One turning vector, and how many steps it has turned:
The counts run from 0 to 206.
[170,150,172,130,120,143,110,150,173,93,140,72,117,154,168,140,98,126,128,91,113,127,155,131,83,165,130,140,128,134,153,124,145,153,147,128,123,107] -> 31
[188,122,168,121,126,98,129,131,148,147,160,122,126,149,106,108,125,135,96,110,101,112,163,153,117,208,127,126,128,123,146,130,184,134,152,135,116,111] -> 51
[151,123,168,114,104,115,140,147,151,140,170,82,126,185,104,134,140,128,124,100,113,92,141,147,114,135,106,138,118,112,165,163,145,150,155,126,128,96] -> 159
[167,179,144,106,147,171,111,143,163,129,120,90,118,162,139,150,132,87,133,104,101,115,158,121,85,142,131,151,92,153,156,169,148,145,114,127,121,95] -> 10
[163,125,153,131,115,138,122,152,147,130,142,78,135,162,139,138,117,137,126,77,106,131,159,111,109,178,137,99,105,121,177,126,181,137,139,111,126,99] -> 142
[178,114,130,70,102,140,122,151,167,81,149,119,117,133,98,110,168,114,101,135,100,128,170,171,140,132,153,150,121,131,171,139,141,148,107,94,134,121] -> 20
[159,138,144,109,117,124,100,128,168,69,157,79,148,113,148,150,117,107,126,141,114,92,156,163,133,173,135,166,115,120,155,143,146,128,119,97,122,103] -> 203
[152,130,135,106,116,135,133,113,180,59,155,86,125,150,135,156,122,124,138,117,101,110,152,133,125,171,143,113,130,124,160,134,146,135,116,150,148,81] -> 201
[155,167,164,100,112,140,96,122,157,117,126,114,173,168,152,135,116,125,141,124,71,103,185,152,107,149,131,144,122,99,158,148,134,150,124,112,129,109] -> 96
[138,117,139,143,109,122,152,135,167,114,159,42,100,148,134,124,111,141,102,116,117,110,146,135,110,183,130,126,102,117,145,141,164,161,137,128,163,95] -> 137
[168,122,158,72,132,148,136,150,188,91,137,138,105,141,124,119,128,110,126,129,93,152,180,122,81,156,149,115,150,112,146,139,151,146,122,132,127,112] -> 192
[165,176,144,93,152,159,96,158,161,122,133,113,141,148,121,128,144,93,123,122,112,124,160,130,113,127,130,165,79,142,159,164,158,144,112,98,117,114] -> 11
[168,156,185,118,118,159,105,144,165,81,112,101,126,123,105,119,147,106,96,105,126,129,154,128,110,134,128,123,116,122,172,123,168,128,112,98,127,125] -> 126
[163,136,119,117,116,156,140,140,141,90,135,57,134,100,117,126,136,125,91,135,116,98,158,121,121,136,140,146,138,121,210,134,168,137,111,113,129,118] -> 130
[154,137,168,106,137,137,105,102,170,126,150,97,159,185,147,122,139,125,156,115,99,100,180,145,98,142,119,130,122,105,154,145,144,160,110,141,132,95] -> 95
[154,134,155,102,103,153,104,134,154,72,159,113,130,149,141,128,126,108,108,123,109,130,169,146,131,205,150,140,97,123,129,136,159,156,142,102,137,110] -> 29
[172,142,165,126,124,185,99,147,143,80,134,99,136,134,118,116,135,127,114,92,137,141,175,111,106,149,121,129,110,118,175,111,176,134,88,117,117,105] -> 36
[189,124,148,91,124,152,128,158,159,90,134,98,112,142,116,134,167,113,123,130,112,115,154,151,112,118,127,162,138,131,200,143,133,145,114,106,119,107] -> 19
[157,139,126,90,117,126,127,138,160,124,148,93,145,159,126,148,142,112,151,130,101,92,169,154,129,133,130,151,67,127,154,158,146,128,99,98,137,83] -> 92
[177,133,131,122,140,162,128,167,162,118,148,117,112,119,133,114,110,130,109,102,90,130,173,120,113,182,144,139,105,133,132,137,189,141,98,124,136,101] -> 34
[152,138,155,112,113,131,154,119,154,150,135,94,145,173,121,131,111,117,122,134,104,101,185,124,97,178,125,112,98,115,153,156,165,144,131,164,154,117] -> 73
[159,173,152,89,132,112,124,165,144,146,152,125,156,147,95,142,125,104,119,126,116,121,171,135,109,166,128,134,81,127,152,167,161,148,160,106,88,122] -> 165
[165,160,128,79,109,168,127,158,177,73,123,95,128,123,125,136,109,102,123,128,99,130,157,114,94,131,149,127,118,96,178,144,134,118,121,97,133,104] -> 194
[142,153,134,93,104,163,125,165,155,138,133,105,141,152,118,122,120,103,109,123,116,121,170,122,92,118,142,124,90,71,170,174,151,154,115,97,141,118] -> 79
[175,151,146,120,125,157,99,167,148,120,119,109,137,98,167,132,118,110,94,117,85,114,152,143,106,158,138,154,116,129,174,166,179,141,129,96,127,130] -> 122
[150,155,133,110,119,136,108,115,168,64,138,65,116,143,135,147,124,111,115,127,107,97,140,154,116,152,119,150,120,125,174,148,123,134,149,103,123,96] -> 113
[156,139,156,138,112,120,143,109,134,122,165,46,127,136,117,116,109,145,93,120,120,81,150,128,115,173,126,138,113,130,163,149,165,145,137,141,130,87] -> 48
[190,119,128,101,148,143,129,136,190,94,141,90,103,133,128,135,135,131,132,123,121,113,180,130,98,136,109,153,131,119,166,132,145,130,99,144,121,98] -> 197
[150,152,158,102,131,155,94,128,153,118,143,97,140,196,164,142,138,116,127,117,88,99,168,165,111,145,107,146,133,95,165,160,123,167,144,129,127,119] -> 6
[157,134,149,123,117,137,140,157,174,84,148,87,125,105,119,139,116,151,102,96,89,141,136,120,101,158,138,115,161,133,172,142,170,126,118,153,124,93] -> 39
[176,162,111,71,129,134,130,180,162,122,128,108,127,136,96,152,144,125,117,121,106,113,160,133,127,108,113,136,112,117,177,174,148,115,121,103,100,116] -> 173
[157,153,134,103,103,145,121,117,178,70,131,51,123,160,115,129,137,124,119,135,115,117,158,138,106,152,139,138,119,124,181,119,124,140,125,126,138,100] -> 23
[195,121,155,128,110,155,112,111,150,125,129,101,121,167,162,129,129,126,134,101,92,86,162,148,113,172,125,136,117,114,159,130,155,126,105,111,146,90] -> 206
[178,147,140,90,148,171,123,142,147,131,143,96,128,140,138,127,109,93,150,132,123,107,174,107,78,159,140,156,113,140,174,149,149,147,116,134,123,94] -> 189
[159,176,152,102,116,125,115,147,141,149,138,95,152,171,94,150,116,125,135,109,126,93,169,127,98,164,110,130,83,106,172,150,143,130,166,121,101,113] -> 164
[155,149,124,93,97,115,140,129,204,91,146,119,131,151,113,162,147,119,129,134,98,117,168,156,117,150,109,128,117,104,123,152,143,126,133,138,135,120] -> 89
[191,119,159,134,110,130,133,129,178,104,158,92,105,137,92,124,148,136,97,113,122,110,152,155,113,166,108,145,134,129,148,119,179,113,106,152,134,102] -> 43
[141,154,161,120,132,127,134,158,160,117,171,105,119,109,110,125,112,123,80,110,122,127,138,129,97,178,131,130,100,107,119,165,182,147,154,109,139,108] -> 55
[166,133,135,130,100,137,154,170,171,121,147,115,121,128,84,153,137,131,105,91,93,145,166,127,116,162,122,87,95,110,137,134,195,117,109,142,131,108] -> 149
[179,122,122,81,124,154,118,130,139,86,146,124,122,135,116,127,166,118,115,136,105,113,169,157,131,139,136,150,152,111,202,137,137,138,103,103,109,102] -> 109
[161,123,142,120,128,152,156,144,164,96,133,52,114,102,118,130,127,137,87,114,96,121,157,111,100,135,140,117,150,133,198,143,165,149,119,132,142,95] -> 129
[151,135,155,106,132,145,139,148,132,115,143,81,115,150,88,158,139,123,116,90,135,117,142,93,112,144,108,91,120,103,185,153,184,124,127,134,116,83] -> 61
